One turn moves every row onto another: examples first, then more rows asked:
Pegob: [-2.44  1.21 -3.71  1.27 -0.08 -1.38 -0.28  0.19 -0.45 -1.02 -1.35  0.02]
fezo: [-0.67  0.27 -2.02 -0.16 -0.67 -1.02  1.60  0.69  0.32 -0.91 -0.75  0.75]
pebus: [-1.66 -1.18 -2.42  2.73 -2.14 -1.49 -1.38 -0.67 -0.50 -0.72 -0.30  0.46]
zovaz: [ 0.27  0.54 -1.85  2.69 -0.10 -0.75  0.73 -1.50  0.26 -1.38  0.50  1.14]
mago: [-1.25  0.51 -3.37  1.58 -0.85 -1.82  1.26 -2.21 -0.92 -1.72 -1.55  2.82]
bol: [-0.36  0.75 -2.52  0.06 -2.36 -1.51  0.44  0.07 -0.62 -1.05 -0.61 -0.92]
Gugo: [-1.22  0.60 -1.32  0.40 -0.43 -1.29  1.03 -1.58 -1.24  0.24 -2.12 -0.21]
Mufe: [-0.41 -0.73 -1.33  0.69 -1.95 -1.10 -1.25 -1.06 -0.97 -0.39 -0.10 -0.85]
gon: [-0.50  1.63 -2.22  0.24  0.06 -1.68  1.44 -1.52 -1.36 -1.06 -1.70  1.68]
kip: [-2.30  0.46 -3.36  0.14 -0.39 -2.65 -0.50 -0.65 -1.30  0.06  1.26  0.50]
sava: [-1.42  0.47 -3.71  2.92 -2.55 -0.99 -0.16 -1.48 -0.13  0.09  0.20  1.73]
Poguk: [-2.32  0.36 -1.40  1.58 -1.35 -2.90 -0.08 -1.62 -0.38 -0.97  1.71  1.40]
difa: [-1.67  0.53 -0.95  0.47 -1.35 -2.76  0.04 -1.87 -0.67 -0.87  1.79  0.78]
Zoren: [-2.08  0.66 -2.87  0.89 -0.03 -1.45 -0.22 -0.44 -0.17  0.04  1.91  0.18]
puz: [-1.58 -2.43 -2.17  1.04 -1.31 -1.69 -0.53 -1.27 -0.59 -0.78 -0.66  2.10]
natag: [-1.76  1.08 -1.81  0.68 -1.53 -1.28  0.38 -0.84  0.58 -1.63 -0.21  3.40]
zus: [-1.97 -0.77 -2.92  2.43 -1.80 -0.79  1.28 -2.49  0.15 -0.92 -1.52  1.19]
pufu: [-2.60 -0.72 -3.91  1.22 -0.98 -1.89 -1.50 -1.62 -1.21 -1.17 -1.26  0.69]
Zuk: [-1.96  0.71 -2.88  0.12 -0.81  0.78 -0.51 -1.20 -1.91 -0.53 -1.22  0.30]
pulem: [-0.06  1.50 -2.17  0.00 -1.81 -1.30 -0.23 -1.32 -1.54  0.94 -0.20  0.09]
kun: [-1.25 -1.03 -3.12  0.23 -1.34 -0.31 -1.04 -2.69 -0.32 -1.50 -0.19 -0.32]
Vab: [-2.47  0.25 -3.91  1.20 -1.53  0.84 -0.17 -1.39 -1.20 -1.18 -1.08  1.09]
Linov: [-0.89 -0.46 -2.04  2.22 -0.37 -0.55  0.35 -3.08 -0.36 -1.31 -0.63  2.43]
bif: [-0.70  1.70 -4.06  0.83 -2.83 -1.75  0.86 -0.97 -0.83 -0.09 -0.46  1.00]
lonu: [-0.16  0.68 -0.91  0.89  0.55 -0.38  0.53 -2.40 -0.82 -0.65 -0.78  1.32]
Baz: [-0.22 -1.58 -1.24 -0.41 -1.09 -0.47  0.38 -1.26  0.05 -0.82 -0.05  0.71]
mubot: [-0.74  0.28 -1.80  2.10 -1.49 -0.57 -1.27 -1.85 -0.83  1.12  0.45  0.77]
vulek: [-1.70  0.36 -3.19  0.68 -1.78 -1.96  1.83 -1.76 -0.99 -0.79 -2.41  0.75]
goped: [-1.58  0.35 -3.61  2.08 -2.60 -1.89  0.27  0.46 -0.14 -1.37 -0.79  0.36]
nonas: [-1.06  1.27 -1.51 -0.77 -1.67 -1.41  0.50 -1.18  0.06 -1.57 -0.28  2.80]
Vifet: [ 0.36 -0.24 -3.19  1.57 -1.64 -1.73  1.00 -2.65 -0.43 -2.18  0.09  1.62]
puzag: [-0.03  0.31 -2.84  0.76 -0.88 -3.23  0.20 -1.88 -2.12 -1.34 -0.96  1.61]
Lepe: [-1.08  0.91 -2.91  0.26 -0.44  0.19  0.16 -0.91  0.44 -1.36 -0.29 -1.00]
rez: [-1.51 -0.52 -1.06  2.12 -0.46 -0.17  0.50 -2.28 -0.11  0.10 -1.22  0.26]
pepog: [-1.80 -0.05 -3.56  0.67 -1.09 -1.13  0.18 -1.44  0.30 -0.70  2.28  0.38]
mido: [-2.00 -0.27 -4.04 -0.07 -1.47 -2.34 -0.12 -1.66 -0.83 -0.70  1.61  0.70]
dudiv: [-2.06 -0.58 -2.92  1.31 -0.89 -2.24  0.70  0.68 -0.30 -0.87 -1.36  2.17]
Bebi: [-0.15  1.09 -1.51  1.93  0.66 -2.27  0.00 -0.74 -1.43 -0.52 -0.56  1.08]
dil: [-2.26  0.13 -2.92  1.19 -0.87  1.22 -0.77 -1.47 -1.34 -0.63 -0.86  0.68]
Kopur: [-1.17  0.61 -0.62 -0.53 -1.12 -1.39 -0.59 -1.59 -0.46 -0.97 -0.21  2.74]
Vuz: [-1.85  0.44 -0.93  0.89 -1.01 -1.27 -0.72 -1.27  0.06 -1.03 -0.12  3.34]
soz: [-1.62  1.24 -1.58  0.23 -1.62 -2.87  0.91 -1.33 -0.36 -1.27  1.58  0.78]
dek: [-2.16  0.83 -3.84  0.17 -1.45  0.39  0.05 -1.12 -1.72 -1.06 -1.44  0.70]
sopab: [-2.26  1.08 -2.03  1.34 -1.63 -3.00  0.81 -1.09 -0.10 -1.37  1.56  1.40]

Kopur moves to Vuz
Mufe moves to pebus
soz moves to difa
And these:
kun moves to pufu
mago moves to gon
mubot moves to sava
Zoren moves to pepog
zovaz moves to Vifet
vulek moves to Gugo
Zuk moves to dil
puz moves to dudiv

One turn moves every row onto another: examples first, then more rows asked:
sogos: [ 0.35 -1.89  0.92 -1.48 -0.44  0.22 -1.41  0.43  0.76 -0.60 -0.34 -1.81
  1.20  0.47  0.06 -1.00  0.29 -1.32 -1.67]
dibek: [-0.80 -1.04  0.96 -0.73  1.96  1.52 -0.86 -1.77 -0.04 -0.56  1.21 -0.94
 -0.06  0.69  0.39  0.92  0.48 -1.64 -0.29]
nabam: [ 0.05 -2.78 -0.25 -0.24  1.59  0.09 -1.44 -1.02 -0.81  1.97 -1.21 -0.55
  2.12  1.66 -0.79 -0.24  1.23 -0.97 -0.19]
pata: [-1.00 -2.76  0.18 -1.80 -0.15  1.11 -1.69  1.31  0.26 -1.10 -0.10 -1.81
  1.76 -0.47 -0.21 -0.10 -0.14 -1.00 -0.69]
vafo: [-0.20 -1.13  1.56 -0.31  0.30  1.19 -2.64  0.57 -0.34  1.28 -1.13  0.74
  0.43 -1.35  2.10  1.32 -0.45 -0.12  0.41]
gelak: [-0.22 -1.06  0.99 -1.13  1.49  0.65 -0.64 -1.12 -0.66  2.20  0.50 -0.22
  1.91  0.81 -1.97  0.55  2.17 -0.13  0.42]
Meb: [-0.44 -2.84  0.25 -0.92 -0.94  0.70 -0.72  0.09 -0.50 -0.87 -0.80 -1.79
  1.21  0.60 -0.25 -0.08 -0.99 -0.84 -1.42]
Kab: [ 0.68 -1.24  0.63 -0.68 -0.43  0.93 -2.10  1.07 -1.98  1.07 -0.89  1.11
  0.99 -0.19 -1.05  1.51 -0.22  1.29  1.42]
Tesi: [-1.22 -0.42  1.97  0.93  0.23  2.51 -1.66 -0.31 -1.08  0.23 -2.00 -1.27
  0.73  0.20 -1.28  0.35 -0.32 -0.15  1.62]
lires: [ 0.03 -0.36  1.15  0.78  0.27 -1.00 -2.35 -0.47 -1.11  0.60 -0.67  1.98
  1.65  0.38 -1.26 -0.27  0.33 -0.10  0.39]
Lesi: [-0.12 -1.13  1.31  0.40  0.48 -0.01 -1.81 -0.25 -1.28  0.70 -0.06  3.05
  0.92  1.06 -0.86 -0.40 -0.08 -0.23 -0.02]
kulus: [-0.12 -1.48  1.45 -0.91  0.40  0.14 -2.15  1.40 -1.04  1.18  0.57  2.57
  1.88  0.02 -0.23  0.83  1.36  0.01  0.48]
Gepuf: [-0.09 -1.39  2.12 -0.85  1.26  2.75 -0.24  0.88 -0.24  0.99  0.19 -1.00
  1.05 -0.78  0.40  1.81  0.70 -0.06  1.67]
bemog: [ 0.82 -2.53  1.11 -0.64  1.56  0.93 -0.68  0.42  0.34  0.07 -0.24 -0.83
  2.73  0.62  0.44  1.03  2.27  0.43  0.89]
lavab: [-1.25 -0.25  0.60  0.06  0.22 -0.48 -3.52 -1.52 -1.02  0.45 -1.39  0.09
  1.60 -0.26 -0.96  0.59 -0.44  0.24  0.50]
lumi: [ 0.66 -1.49  1.27 -1.60 -0.10  0.10 -1.46 -0.02  1.25 -1.05 -0.17 -1.37
  1.14  0.70 -0.45 -0.96  0.68 -1.11 -1.36]
bul: [ 0.77 -0.61  1.44  1.19  0.10  0.33 -3.06  1.15 -1.24  0.37 -1.27  1.00
  0.30  0.10  0.67  0.92 -0.09 -0.54  0.85]
Lodo: [-0.27 -2.62 -0.02 -1.59  0.04  0.42 -0.25  0.05  0.71 -0.22 -0.13 -1.02
  1.83 -0.92 -0.52 -1.06 -0.49 -0.60 -1.16]
zim: [-1.39 -0.43  2.06  0.86  0.48  2.26 -1.45 -0.52 -0.99  0.34 -1.73 -1.55
  0.73  0.09 -1.10  0.29 -0.92 -0.70  1.56]
ved: [-1.57 -1.12  1.87 -2.03  0.76  3.44 -0.88 -0.51 -0.09  0.30  0.35 -0.33
 -0.41  0.20  0.21 -0.08 -0.33 -1.03 -0.05]
nam: [-0.48 -2.16  1.93  0.01  0.05  2.42 -0.47  0.41 -0.05 -0.29 -2.24 -0.52
  2.33  0.07 -0.25 -0.32  0.01  1.11  1.45]
Vikel: [-1.22 -2.24  1.56  0.11  0.53  1.93 -2.69  0.73 -0.46  1.19 -2.52 -0.41
  1.48  1.26  0.10 -1.34  0.39 -1.49  0.25]
Pas: [-0.21 -1.13  1.37 -1.55  1.38  0.75 -0.16 -1.12 -0.64  2.20  0.83 -0.47
  1.89  0.83 -1.75  0.73  1.67 -0.31  0.41]
Tasu: [-1.10 -1.62  1.91 -0.53  0.28 -0.30 -2.25 -0.33 -0.78  0.91  0.34  1.74
  1.73  0.49  1.51  1.60  1.04 -0.56 -0.78]
Zuvob: [ 0.37 -0.20  1.54  0.91  0.53  0.60 -3.51  0.78 -0.99 -0.85 -0.75  1.22
  0.40  0.70 -0.51  0.29 -0.04 -0.13  1.13]
kelo: [-0.07 -2.95  0.20 -0.53 -0.53  0.66 -0.68 -0.36 -0.52 -0.96 -0.84 -1.40
  0.57  1.04 -0.03  0.45 -1.04 -1.25 -1.40]
Kere: [ 0.69 -1.06  0.89 -1.59  0.83  0.73 -2.84  1.21 -1.04  1.07  0.67  2.04
  0.98  0.65 -1.07  0.56  1.16  0.44  0.75]
zep: [-1.61 -0.99  2.36  0.59  1.25  0.80 -1.60 -0.75 -0.74  1.55 -0.22 -0.14
  1.00  1.57 -0.18 -0.20  0.84 -2.72 -0.34]
besir: [-1.11 -2.76 -0.03 -2.09  0.06  1.57 -2.33  1.26  0.02 -1.05 -0.38 -1.65
  1.23 -0.18 -0.83  0.19 -0.29 -1.12 -0.27]
suvo: [-1.20 -0.52  1.87 -1.78  0.87  2.21 -0.27 -1.77  0.14 -0.96  0.98 -0.65
  0.64  0.54 -0.94  0.22  0.37  0.01  0.18]
petu: [ 0.10 -0.51  1.38 -2.17 -0.68  0.46 -2.13 -0.77 -0.85  1.31 -0.71  0.34
  1.65 -0.14 -0.89  1.25  0.44  1.95  0.45]
vofas: [-1.08 -0.81  0.26 -1.50  1.40  2.32 -1.75 -1.70 -0.71  0.58  0.01 -1.49
 -0.67  0.54 -0.90  0.12 -0.55 -1.35  0.10]
vezuf: [ 1.11 -1.53  0.37  0.12  0.66  1.25 -1.66  0.78 -1.58  0.41 -0.37  1.65
  0.22 -0.23 -0.25  1.42 -0.72  0.97  1.36]
lona: [-0.46 -2.81  0.33 -1.84  0.28  1.04  0.04  0.12  0.97 -0.19 -0.10 -0.05
  1.52 -1.13 -0.51 -0.99 -0.58 -0.59 -0.90]
Sopo: [-1.40 -1.10  2.19  1.06  1.16  1.08 -1.68 -0.58 -0.81  1.72 -0.75  0.28
  0.76  1.44  0.03 -0.31  1.06 -2.47 -0.40]
Nok: [-0.11 -1.69  1.87 -0.45  1.30  2.74 -0.17  0.91 -0.40  0.97  0.11 -0.42
  1.18 -0.75  0.45  1.93  1.25  0.20  1.53]

petu moves to Tasu
Zuvob moves to vezuf
And these:
nabam moves to Vikel
kelo moves to besir
bul moves to Kab
Lodo moves to sogos
zep moves to zim
Tesi moves to Nok
vofas moves to ved

One turn moves every row onto another: examples first, then more rows asked:
Kifiv: [ 0.44 -0.82  0.74 -0.27 -0.53 -0.56 -0.27  0.52 -0.91 -1.81 -2.52  0.20
 -0.60 -0.83  1.21]
rore: [-0.86  2.19  0.67 -0.26 -1.87 -0.40 -0.44  0.60  0.03  0.05 -0.36  1.08
  1.60 -1.68  0.52]
Mubag: [ 0.66 -0.89 -0.16 -1.09  1.64 -0.25  0.47  1.40 -0.02  1.02  0.09 -0.59
  1.12  0.24 -0.20]
batab: [ 0.61 -1.00  0.86 -0.68 -0.19 -0.05 -0.27  0.15 -1.13 -0.45 -3.08  0.45
 -0.01 -0.49  1.12]
gude: [-0.81  2.24  0.67 -0.39 -1.90 -0.24 -0.42  0.45  0.04  0.37 -0.57  1.12
  1.74 -1.61  0.59]
vare: [ 0.44 -0.55 -0.33 -1.66  0.46  0.22  1.30  0.65  0.84  1.50 -0.96 -0.92
  0.75  0.76  0.26]
lof: [-0.77  2.14  0.67 -0.15 -1.63 -0.45 -0.66  0.69 -0.14  0.11 -0.20  1.14
  1.80 -1.79  0.39]
Vameg: [-1.38  1.42 -0.77  1.03 -0.87 -0.11  1.83 -1.10  0.14 -0.54 -0.05 -0.23
 -0.26 -0.80 -0.28]
Pab: [-0.76  2.09  0.65 -0.40 -1.65 -0.23 -0.63  0.54 -0.18  0.57 -0.52  1.20
  1.89 -1.63  0.43]
bolak: [ 0.45 -0.75  0.80 -0.57 -0.66 -0.21 -0.01  0.20 -0.83 -1.05 -3.06  0.21
 -0.45 -0.57  1.28]
fabe: [ 1.16 -0.41  0.78  0.49  0.05  1.35 -0.73  0.54 -0.36  2.05  0.07 -0.23
  0.17  0.72  0.50]
Lef: [-1.00  0.85 -0.68  0.76  0.57  0.41  1.21 -1.30 -0.75  1.48 -0.30  0.45
  0.93 -0.53 -0.72]
Ked: [ 0.72 -0.03  0.71  1.28 -0.76  0.23 -0.60  1.31  0.13 -0.89  1.25 -0.77
 -1.11 -0.02  0.72]
lopir: [ 0.69 -1.13  0.93 -0.42  0.40 -0.27 -0.64  0.52 -1.46 -0.63 -2.58  0.59
  0.13 -0.71  0.92]
mab: [ 1.04 -0.45  0.82  1.20  0.45  0.53 -1.21  1.33 -0.63  0.57  1.28 -0.27
 -0.19  0.13  0.30]
Rodi: [-1.25  1.23 -0.80  0.55 -0.55  0.42  1.86 -1.60 -0.02  0.87 -0.70  0.03
  0.27 -0.39 -0.34]
mukob: [ 0.08 -0.12 -0.42 -1.46 -0.74 -0.16  1.79  0.73  1.54 -0.04 -0.77 -1.42
 -0.13  0.58  0.63]
Turub: [ 0.57 -0.97  0.87 -0.30  0.18 -0.61 -0.64  0.72 -1.29 -1.50 -2.20  0.46
 -0.18 -1.01  0.95]
berer: [ 0.62  0.27  0.60  0.71 -1.99  0.82  0.21  0.58  0.88 -0.16  0.14 -1.10
 -1.38  0.49  1.17]
san: [ 0.38 -0.64 -0.20 -0.63  1.21 -1.01  0.43  1.87  0.26 -0.80  0.92 -0.87
  0.40 -0.23 -0.14]
Gime: [-1.30  1.11 -0.75  1.42  0.18 -0.51  1.21 -0.60 -0.48 -0.82  0.79  0.02
  0.03 -1.13 -0.69]
sus: [ 0.07 -0.23 -0.29 -0.82 -0.14 -0.95  1.23  1.49  1.14 -1.41  0.40 -1.39
 -0.35 -0.05  0.37]
bes: [-0.76  2.13  0.69 -0.27 -1.46 -0.35 -0.70  0.63 -0.25  0.40 -0.30  1.29
  1.98 -1.77  0.36]
fepu: [ 0.87  0.01  0.63  0.22 -1.46  1.55  0.19  0.11  0.59  1.61 -0.56 -0.75
 -0.58  0.97  1.07]
Baso: [-1.06  0.84 -0.68  1.23  1.07 -0.19  0.80 -0.71 -0.99  0.33  0.64  0.53
  0.74 -0.99 -0.96]

bolak moves to batab
Ked moves to berer
And these:
vare moves to Mubag
Lef moves to Baso
rore moves to gude

